Small tables with named rows and columns. After each table, cells are looked up by row and column.

Kilonuz.tsv
	Sedesuv	Dor	Tuzano	Zubate
Bas	248	380	409	439
Revogap	206	382	348	500
Zirer	375	434	285	468
Filog	415	775	293	644
Vodi	246	884	392	847
Vateliz	481	901	391	135
Rogu	270	475	247	492
Fuz	409	538	244	449
Nof	178	234	162	759
Vok	270	708	275	748
Dotav	272	937	464	482
Fege	313	776	328	745
Tal	418	449	60	546

Sedesuv of Vodi is 246
Sedesuv of Fuz is 409
Zubate of Fuz is 449
Sedesuv of Vok is 270
Tuzano of Vok is 275
Tuzano of Nof is 162
Zubate of Zirer is 468
Zubate of Tal is 546

Galoma.csv
,Fal,Duk,Porabob,Sus,Biliro,Sefip,Gak,Purufu
Pevabap,0.1,0.1,0.1,0.2,0.1,0.1,0.2,0.2
Mema,0.1,-0.3,-0.2,0.6,0.7,-0.1,-0.3,-0.2
Repeb,0.2,0.7,-0.5,0.2,-0.2,0.7,0.4,0.1
Som,0.3,-0.1,1.0,-0.2,0.0,-0.3,0.2,0.5
Gugekin,0.0,-0.2,0.2,0.1,0.5,0.0,0.0,0.4
Nede,0.0,-0.1,-0.4,0.5,0.4,0.1,0.0,0.1
Bimeg,0.1,0.0,-0.2,0.4,0.2,0.1,-0.1,-0.1
Gobape,0.1,0.7,-0.1,0.0,-0.6,0.5,0.3,0.0
Giku,0.0,0.6,0.0,0.0,-0.3,0.4,0.3,-0.2
Rikoto,0.1,0.2,0.2,0.1,0.2,0.1,0.3,0.1
Nup,0.3,0.2,-0.4,0.1,0.3,0.2,0.2,0.0
Remoda,0.0,-0.2,-0.5,0.5,0.9,0.1,-0.4,-0.3
Pavodu,0.0,0.0,0.0,0.3,0.3,0.0,0.1,0.0

Som, Fal: 0.3
Mema, Gak: -0.3
Gugekin, Sefip: 0.0
Som, Porabob: 1.0
Remoda, Fal: 0.0
Remoda, Duk: -0.2
Gugekin, Fal: 0.0
Gobape, Porabob: -0.1
Nede, Biliro: 0.4
Repeb, Sefip: 0.7
Repeb, Gak: 0.4
Mema, Purufu: -0.2
Mema, Fal: 0.1
Pavodu, Biliro: 0.3

Komufi.tsv
	Loso	Godug	Sot	Gem	Fad
Vune	36118	19846	78069	89028	46696
Fiv	42796	48574	58207	62456	50933
Mer	53434	55051	55005	51457	50488
Galafad	41508	60684	44930	54368	48557
Nuze	79107	48576	46149	13769	71672

Loso of Galafad = 41508
Gem of Nuze = 13769
Gem of Fiv = 62456
Loso of Nuze = 79107
Gem of Mer = 51457
Fad of Mer = 50488
Sot of Vune = 78069
Fad of Fiv = 50933
Godug of Galafad = 60684
Godug of Mer = 55051
Fad of Vune = 46696
Sot of Nuze = 46149
Loso of Vune = 36118
Fad of Nuze = 71672
Gem of Vune = 89028
Loso of Mer = 53434
Sot of Galafad = 44930
Godug of Nuze = 48576
Gem of Galafad = 54368
Row with the largest Fad: Nuze

Tamite.tsv
	Safalup	Kimas	Pomupul	Logipu	Vidiga	Favu	Mefugim	Tizi	Domu	Neso
Mibanuk	-0.4	0.0	0.1	0.1	-0.1	-0.2	0.4	0.3	-0.2	0.5
Gomide	0.1	-0.1	0.2	0.0	-0.3	0.3	-0.2	0.7	0.4	0.1
Rorige	-0.1	-0.1	0.4	-0.1	0.0	-0.5	0.1	0.3	0.2	-0.2
Dured	0.1	-0.3	0.2	0.2	-0.1	-0.3	0.3	0.0	-0.1	-0.4
Lapig	0.1	0.3	0.1	0.0	-0.1	-0.4	0.0	-0.3	-0.2	0.0

What is the Kimas of Mibanuk in Tamite?
0.0
What is the Mefugim of Lapig in Tamite?
0.0
What is the Mefugim of Mibanuk in Tamite?
0.4
What is the Pomupul of Gomide in Tamite?
0.2
What is the Logipu of Dured in Tamite?
0.2
What is the Tizi of Gomide in Tamite?
0.7

Riluz =
,Gofi,Vituze,Pitur,Lupo,Kigidu,Kag,Vegopiz,Mes,Gel
Supi,5.4,2.4,4.6,5.9,9.2,2.1,5.3,0.2,1.6
Gofakim,4.0,4.6,5.5,3.0,3.7,4.1,4.1,2.6,4.1
Guve,4.2,4.3,5.5,3.1,4.0,3.9,4.4,2.7,4.4
Vum,4.4,3.9,5.6,3.0,4.5,3.8,4.7,2.8,4.7
Dadite,5.5,2.5,4.5,5.9,9.0,1.8,4.9,0.1,2.1

Guve, Gel => 4.4
Gofakim, Gofi => 4.0
Guve, Kag => 3.9
Vum, Gofi => 4.4
Guve, Vegopiz => 4.4
Dadite, Pitur => 4.5
Guve, Kigidu => 4.0
Vum, Vegopiz => 4.7
Dadite, Lupo => 5.9
Vum, Gel => 4.7
Guve, Gofi => 4.2
Gofakim, Lupo => 3.0
Supi, Lupo => 5.9
Which row has the largest Gel? Vum

Table Giv
cols = Remidu, Digel
Nari: [50.22, 90.36]
Paz: [99.63, 48.38]
Leg: [0.81, 97.36]
Vaz: [20.57, 20.40]
Gino: [79.87, 62.38]
Sep: [30.46, 27.39]
Gatuka: [99.63, 48.38]
Mipin: [0.81, 97.36]
Sunud: [89.75, 27.39]
Sur: [50.22, 55.38]
Bukas: [69.98, 34.39]
Kasuke: [99.63, 62.38]
Nedogun: [10.69, 27.39]
Mizo: [79.87, 27.39]

Digel of Bukas is 34.39
Remidu of Sep is 30.46
Digel of Kasuke is 62.38
Digel of Sur is 55.38
Digel of Sep is 27.39
Remidu of Gino is 79.87
Digel of Sunud is 27.39
Digel of Mizo is 27.39
Digel of Nedogun is 27.39
Digel of Paz is 48.38
Digel of Gatuka is 48.38
Remidu of Gatuka is 99.63
Digel of Gino is 62.38

Daf:
        Renudiz  Rinolis    Pel  Kevidet  Bevom  Kurasul    Fav  Bifade  Kugaf  Fekod
Bip       46575    23742  54485    39832  74305    44251  56504   38827  56130  66898
Ges       46046    44420  49592    33503  50408    60953  73535   39644  43946  53030
Fite      48164    42246  52019    42677  57560    53019  60579   44352  50488  56871
Taza      60695    73994  54938    77010  44049    43666  27188   71805  62685  45175
Sufasi    57717    75773  50576    62399  34351    57260  47376   63218  51226  39906
Morol     59907    69953  55325    75412  47284    42687  27691   69599  62612  47191
Moleg     47728    27797  53215    42139  71552    46386  55981   41620  56139  65174
Puse      54740    54895  54310    60631  53859    46402  42503   58203  57847  52827
Koru      52775    68754  47274    41950  31047    70278  72177   49749  39264  39245
Mim       46937    20997  54015    39869  76494    44461  56914   38599  56597  68344

What is the Kugaf of Fite in Daf? 50488
What is the Pel of Bip in Daf? 54485
What is the Kugaf of Moleg in Daf? 56139
What is the Kevidet of Ges in Daf? 33503
What is the Pel of Ges in Daf? 49592
What is the Kurasul of Koru in Daf? 70278
What is the Fav of Fite in Daf? 60579
What is the Renudiz of Moleg in Daf? 47728
What is the Rinolis of Morol in Daf? 69953
What is the Pel of Moleg in Daf? 53215
What is the Kugaf of Ges in Daf? 43946
What is the Bevom of Fite in Daf? 57560
Row with the largest Pel: Morol

Ros:
	Dareru	Det
Zufeka	0.5	0.4
Ler	0.6	0.5
Pav	0.4	0.6
Mon	0.7	0.2
Netuv	0.8	0.2

Zufeka, Dareru: 0.5
Netuv, Det: 0.2
Ler, Dareru: 0.6
Mon, Dareru: 0.7
Mon, Det: 0.2
Zufeka, Det: 0.4

Table Dogola
|  | Diro | Fone | Zaveme | Nefakos | Bar | Bamokat | Tova | Dotol |
|---|---|---|---|---|---|---|---|---|
| Gibiga | 30.1 | 41.2 | 69.4 | 36.3 | 56.5 | 51.0 | 51.9 | 49.2 |
| Kuro | 39.2 | 71.1 | 70.2 | 39.8 | 41.6 | 35.1 | 21.3 | 63.7 |
| Vuga | 73.7 | 36.3 | 55.5 | 66.4 | 44.0 | 44.8 | 50.3 | 47.2 |
| Guduta | 70.3 | 49.9 | 59.5 | 91.3 | 37.1 | 51.1 | 47.3 | 67.6 |
| Lev | 70.2 | 48.5 | 67.3 | 93.4 | 36.3 | 50.1 | 45.7 | 67.8 |
| Molalu | 81.6 | 34.9 | 59.0 | 66.5 | 47.3 | 39.5 | 46.3 | 50.4 |
| Meza | 48.0 | 74.2 | 63.0 | 45.3 | 28.6 | 27.7 | 8.6 | 63.5 |
| Mizeli | 73.0 | 37.1 | 60.3 | 65.7 | 42.5 | 44.7 | 46.2 | 49.5 |
| Zim | 42.5 | 73.9 | 67.3 | 50.8 | 25.9 | 27.0 | 8.4 | 65.2 |

What is the Zaveme of Meza in Dogola?
63.0
What is the Bamokat of Molalu in Dogola?
39.5
What is the Fone of Vuga in Dogola?
36.3
What is the Zaveme of Mizeli in Dogola?
60.3
What is the Bar of Molalu in Dogola?
47.3
What is the Dotol of Vuga in Dogola?
47.2
What is the Bar of Kuro in Dogola?
41.6
What is the Bamokat of Vuga in Dogola?
44.8
What is the Dotol of Guduta in Dogola?
67.6
What is the Nefakos of Zim in Dogola?
50.8
What is the Fone of Molalu in Dogola?
34.9
What is the Fone of Zim in Dogola?
73.9
What is the Dotol of Mizeli in Dogola?
49.5

